In the data rows, 128 means zero.
Here are some points, each followed by its number:
122:28:119:110:139:224:97:134:139:163:134:165:106 0
45:137:115:87:164:34:170:185:170:47:149:71:131 1
115:195:128:138:62:78:134:163:142:59:160:88:164 2
92:151:120:118:123:69:174:203:164:89:144:80:91 3
50:60:79:68:169:100:181:101:127:94:123:152:115 4
124:133:176:153:123:127:106:151:148:149:167:144:171 5
168:97:112:85:108:220:72:119:137:102:98:99:139 6
135:138:193:165:103:129:89:147:155:151:184:146:192 7
247:174:123:138:76:215:79:106:109:128:26:84:58 8
66:97:116:116:141:88:143:96:103:111:128:166:157 9
176:181:137:165:110:119:162:108:117:145:87:125:93 10
113:95:118:146:128:159:97:123:128:160:129:145:146 11
231:170:122:92:87:220:81:148:142:100:100:65:92 12
193:173:104:73:143:160:136:85:115:82:36:75:43 13
139:151:126:150:171:89:171:94:114:149:76:140:95 14
80:126:135:152:173:55:186:120:116:175:137:171:126 15
139:145:183:173:105:130:102:164:150:149:178:132:163 16
107:82:176:170:153:118:144:133:130:252:190:219:143 17
172:168:123:139:174:115:169:102:120:143:62:113:56 18
107:155:108:144:110:79:159:135:131:108:123:120:115 19
94:42:103:105:158:190:107:141:133:136:105:136:94 20
98:167:139:125:115:66:148:187:142:97:157:99:126 21
126:146:120:63:158:133:147:120:128:85:112:102:113 22
168:156:104:118:137:121:157:120:125:153:123:137:84 23
127:103:102:105:123:174:84:126:113:73:76:91:111 24
91:105:180:184:168:76:162:141:140:227:188:199:128 25
84:138:117:105:133:76:166:210:169:83:145:72:99 26
116:132:147:133:89:145:100:155:134:117:171:126:183 27
234:163:113:148:76:233:95:104:102:139:48:103:54 28
61:159:125:104:149:46:192:176:168:90:185:104:168 29
170:165:125:145:137:114:160:106:127:153:103:126:94 30
33:45:121:141:150:103:127:110:124:135:190:194:215 31
124:141:136:185:109:104:148:124:110:167:131:166:115 32
New points follow, each followed by the numbers of its three nearest points above, nearest first.
93:57:75:66:204:134:167:76:116:149:116:182:99 4 20 9
49:88:107:116:148:86:127:119:100:91:133:158:164 9 4 31
116:59:126:130:139:182:78:119:122:148:130:145:155 11 0 20
121:179:149:127:147:72:152:175:133:107:139:87:113 21 3 19
160:132:105:117:127:191:83:130:113:104:71:88:77 24 6 12
131:195:133:155:80:99:130:153:131:68:126:81:142 2 21 19
55:65:65:83:235:75:211:70:112:137:91:158:97 4 9 15
137:81:121:132:141:173:110:122:122:153:124:154:111 11 20 0
138:95:126:128:116:178:108:118:119:152:113:133:136 11 6 20
148:88:116:74:119:196:88:137:151:116:153:112:156 6 11 27
90:101:140:102:108:130:115:149:125:110:152:137:153 27 11 5
131:134:136:161:125:117:139:139:106:183:111:161:79 32 30 23
161:139:151:189:113:130:130:141:105:231:139:173:88 32 30 23
64:134:121:91:165:49:182:139:150:94:172:110:167 29 1 21
29:74:128:133:158:61:138:110:103:124:141:180:166 9 31 15
40:92:98:114:209:28:217:93:108:153:127:194:117 15 4 9
45:75:99:116:159:94:148:86:89:124:130:198:148 9 4 31
218:238:178:119:82:150:98:123:134:104:125:66:172 12 2 10
170:106:110:108:137:167:112:107:130:156:108:117:74 23 30 11
179:172:138:78:121:136:114:115:147:69:136:79:155 22 27 2
115:96:99:118:111:156:103:115:121:96:106:106:140 24 11 6
84:113:115:79:163:118:145:153:143:94:163:106:130 22 26 21
38:56:136:159:114:117:93:133:134:138:191:176:229 31 27 5
145:108:108:98:180:144:154:111:146:154:122:138:90 23 30 22
87:117:121:125:183:65:189:103:128:149:134:161:131 15 9 14
234:213:176:108:87:172:81:121:139:95:136:66:198 12 27 6
106:106:116:138:122:153:120:142:144:129:148:136:108 11 27 20
153:105:143:187:149:146:112:138:104:239:102:179:54 32 11 30
59:79:88:99:184:79:179:118:131:117:154:160:123 4 9 15
105:110:131:110:154:130:133:150:147:108:139:114:132 22 11 19
133:191:142:154:69:89:127:160:130:78:141:106:164 2 21 19
14:54:110:169:170:51:173:122:123:168:191:210:178 31 15 25
80:146:117:68:130:71:142:157:182:48:230:78:240 29 1 2
93:80:102:101:186:113:171:113:121:144:112:145:94 4 9 14
212:212:166:103:114:156:100:120:138:93:124:77:174 12 27 22
81:48:58:70:159:137:151:87:124:116:135:157:141 4 9 20
75:173:132:174:115:29:164:136:116:90:121:121:114 19 21 3
